(in the rows, 128 means zero)
Each path below is one point turned by a fixed rotation once a step. After each direction that follows a path, write how fast that rotation turns it, in deg/step (0 if it stays still).
Each turn is a multiple of 5 degrees from 10 to 175, or 0.
Each row of a path follows its step; steps can be skipped.
Rotation 1:
step 0: 184 112 109  90 135 106 120 124 121 121 132 124 115 108 112 173 127 144 143 138  99  91 152 144 146 116 139 127 117 164 120 122  87 113 126 140 130  96 128 150 147 125 160 101 146 157 138
step 1: 121 143 107 117 128 106 143 152 130 143 122 143  98  91 121 131 115 141 164 155 134 131  88 150 147 119 151 133 111 162 136 154 131 116 124  92 108 129 140 157 131 106 135 142 102  62 120
step 2: 123 134 108 148 103 138 128 126 116  90 126 129 119 142 133  78 141 134 105 140  81 109 111 153 101 143 151 119 175 155 126 117 128 155  86 130 126 152 127 146 113 129 164 161 127 108 128
step 3: 116 105  98 107 131 160 131 107 148 142 145 131 141 106 119  93 154 140 122 114 129  75 146 120 158 103 162 149 127 154 126 126 130 158 121 131 144  91 124  79 125 112 126 147 109 155 119
step 4: 101 160 145 133 146 134 165 100 100 145 150 145 135 126 137 102 115 100 140 166 118 119 130 128 144 143 123 164 146 149 122 123  92  91 145  81 136  92 140 128 131 104 120  98 144 138 112
step 5: 101 155 105  94 143 127 111 115 100 104  84 171 108 132 140 127 145 148 112  84 122 138 129 138 119 131 149 144 132 113 119  94  80  92 125 134 100 133 111 145 137 104 143 118 126 115 146
step 6: 106 104 133 123 125 101 143 134 138 114 141 110 118 163 120 144 132 145 151 111 130 106 150 161 127 127 157 129 111 174 146 123 112 102 125 136 147 117 109 105 121 129 116 162 131  93 199
step 7: 104 124 142  93 110  95 106 132 135 140 147 118 140 134 145 130 159 109 148 147 112 127 107 142  92 127 145 111 135 150 135 155 110 178 126  71 122 137 148 111 108  90 139  99 122 140 145
step 8: 141 136 136 121 144 124 105 151 112  91 118 129 154 122 160 115 166 120  83 142 118  73  87 106 125 138 156 144 131 148 119 156 143 110 156 128 130 116  97 143 161 120 147 118 107 135 123
step 9:  96 156 106 128 134 130 156  95 100 157 109  74 116  95 113 114 126 140 101 128 127 108 134 122 151 161 114 110 111 165 173 130 124 127 150 148 109 116 123 123 151 116 156 138 121 127 148
step 10: 131 124 133 117 185 112 133 116 130 125  71 132 129 150 112 109 142 158 120 147 134 151 132 124 132 138 118 159 177 144 148 139 112 141 135 105 125 120 183 112  93 112 129 149 139 113 141
step 11: 131 149 107 104 137 104 110 126 141  98 117 147 140 147 167 110 134 115  97 118 106 143 141 136 141 120 130 146  82 161 125 125 104 155 117 138 193 136 128 129 142 105 104 142 163 123 120
Speeds:
126 120 141 125 123 127 137 140 124 136 134 127 137 131 123 121 139 123 121 128 116 126 128 129 126 130 142 125 121 121 123 124 128 139 128 135 129 130 134 130 127 123 116 132 128 127 123 -> 80
126 120 124 130 141 114 131 132 131 120 129 132 129 128 128 119 127 130 136 125 129 121 125 113 139 139 131 123 126 121 131 123 142 124 118 123 132 123 123 126 126 127 122 119 129 119 129 -> 155
122 125 124 124 137 130 115 129 131 128 134 127 126 129 138 143 138 113 133 141 122 121 132 124 130 124 122 131 124 125 124 129 126 129 124 124 133 117 134 126 134 127 127 129 135 132 115 -> 95
123 127 136 119 140 131 137 133 127 127 118 123 136 121 125 136 119 129 131 123 129 136 134 126 132 136 120 135 130 130 115 126 116 129 116 137 129 121 133 133 133 127 131 124 124 125 133 -> 70
130 115 141 129 126 128 121 127 121 121 131 127 131 134 122 125 127 130 129 132 119 123 127 128 131 137 124 133 136 140 125 133 124 111 134 129 133 133 131 129 124 147 125 130 132 125 123 -> 170
131 126 121 124 138 119 134 126 120 140 125 131 123 127 122 129 133 134 128 133 129 126 121 136 127 128 124 128 126 114 141 119 119 118 137 135 124 120 133 141 132 134 128 131 133 125 128 -> 80
Rotation 2:
step 0: 135  97 139 156 119 131 100 129 140 113 114 125 127 160 123  94 123 106 108 156  92 146 151 130 133  83  75 115 132 145 168 127 138 122 153 144 135 145 120 171 117 120 145  94 123 137 130
step 1: 109 169 131 138 151 177 143 148 159 155 168 134 141  97 105 191 121 126 150 123  94 115 112 105 134 142 132 136 105 137 101 131 122 128 124 112 131 133 108 141 141 117 151 138 138 153 121
step 2: 117  97 125 112 131 114 141 128 106 128 113 134 109 110 129  98 113  94 132 112 155  85 139 168 141 147 151 141 140 137 111 151 130 120  94 112 122 133 124  93  98 177  91 133  98 146 114
step 3: 153 134 124 129  99  98  97 125 160 145 121 134 107 134 167  98 159 136  95 169 134 138 147 116 137 138 113 115 147 146 124 110 142 178 146 137 135 157 136 115 158  89 125 105 141 122 143
step 4: 141 136 138 134 129 178 134 134 100 102 133 151 171 133  92 142 141 157 135 123 103 172  96 113 169 101 128 118 115 174 144 132 125  98 106 123 119 114 127 114 125 113 159 124 133 138 126
step 5:  87 125 107 132 150 114 138 170  92 158 109 144 113 119 116 116 117  94 128 103 106  89 108 136 135 130 136 143 129  83 124 117 116 146 162 109  89 110 117 152 118 140 117 147 124 154 145
step 6: 145 117 181 132  87 123 106  79 120 136 119 126 128 105 140 124 126 145 136 154 135 114 173 149 107 141 129 127 118 127  65 111 128 158 106 120 135 134 133 147 148 126 104 133 129 104 104
step 7: 161 128 121 132 132 135 141 129 138 106 166 132 110 140 141 104 154 179 120 135 162 141 114 114 129 133 132  85 108 119 164 154 118 120 135 136 117  97 121  79 125 116 165 115 121 167 107
step 8: 108 135 106 123 123 123 130 171  90 129  95 150 151 141 105 139 131  87 138 129 116 135 108 122 107 129  98 103 147 123 167 106 188 119 124 128 141 133 145 147 132 142 126 160 168 135 131
step 9: 121 130 136 161 136 133 167 103 148 104  97 100 124 127 104 143 109 129  99 152  93  96 151 160 145 133 126 152 120 112  99  99  96 116 138 129 117 133  87 160 154 121 124 118 120 111 107
step 10: 156  92 134 136 123 154  97 137 136 142 182 134 131 116 167 142 119 105 169 127 157 110 146 131 101 131 114 117 119 137 132 150 102 156 111 124 135 122 106 121 100 127 158 109  90 154 120
step 11: 104 163 139 111 143 118 141 118 166 146 138 150 126 131 117 105 133 137 103 141 129 109 103 107 125 144 140 111 136 159 157 125 181 141 100 146 135 137 151  96 132 167  97 146 161 158 126
Speeds:
129 125 138 132 127 128 124 131 124 126 115 131 139 135 127 141 125 129 122 129 124 118 115 134 120 127 129 130 134 131 139 128 118 128 136 126 121 135 129 122 133 126 136 118 128 120 134 -> 80
118 131 130 125 127 136 131 113 129 128 137 128 137 134 126 137 128 132 127 139 131 126 121 127 131 134 127 118 130 137 114 115 123 120 129 125 131 130 134 127 133 129 118 134 138 126 130 -> 145
134 116 129 132 136 119 114 119 127 132 133 125 126 132 128 137 127 137 127 133 128 132 126 135 131 135 133 128 136 129 134 136 137 138 129 132 132 124 123 113 127 125 118 137 130 131 123 -> 90
125 130 124 130 130 129 125 125 120 143 130 131 131 141 126 117 120 117 132 126 133 118 132 130 138 139 129 124 132 128 133 126 130 127 134 135 128 121 140 126 117 129 139 126 130 121 123 -> 130
118 121 118 129 118 136 130 133 126 139 117 119 129 119 125 133 116 137 129 126 119 130 133 133 123 132 138 122 127 122 126 122 123 124 126 136 132 135 127 124 119 119 124 128 125 135 129 -> 95
122 131 127 125 127 129 119 134 133 134 129 131 125 125 125 125 131 122 124 125 122 131 126 126 145 124 132 137 132 145 117 139 127 130 129 121 127 139 135 118 125 122 124 122 119 130 136 -> 35
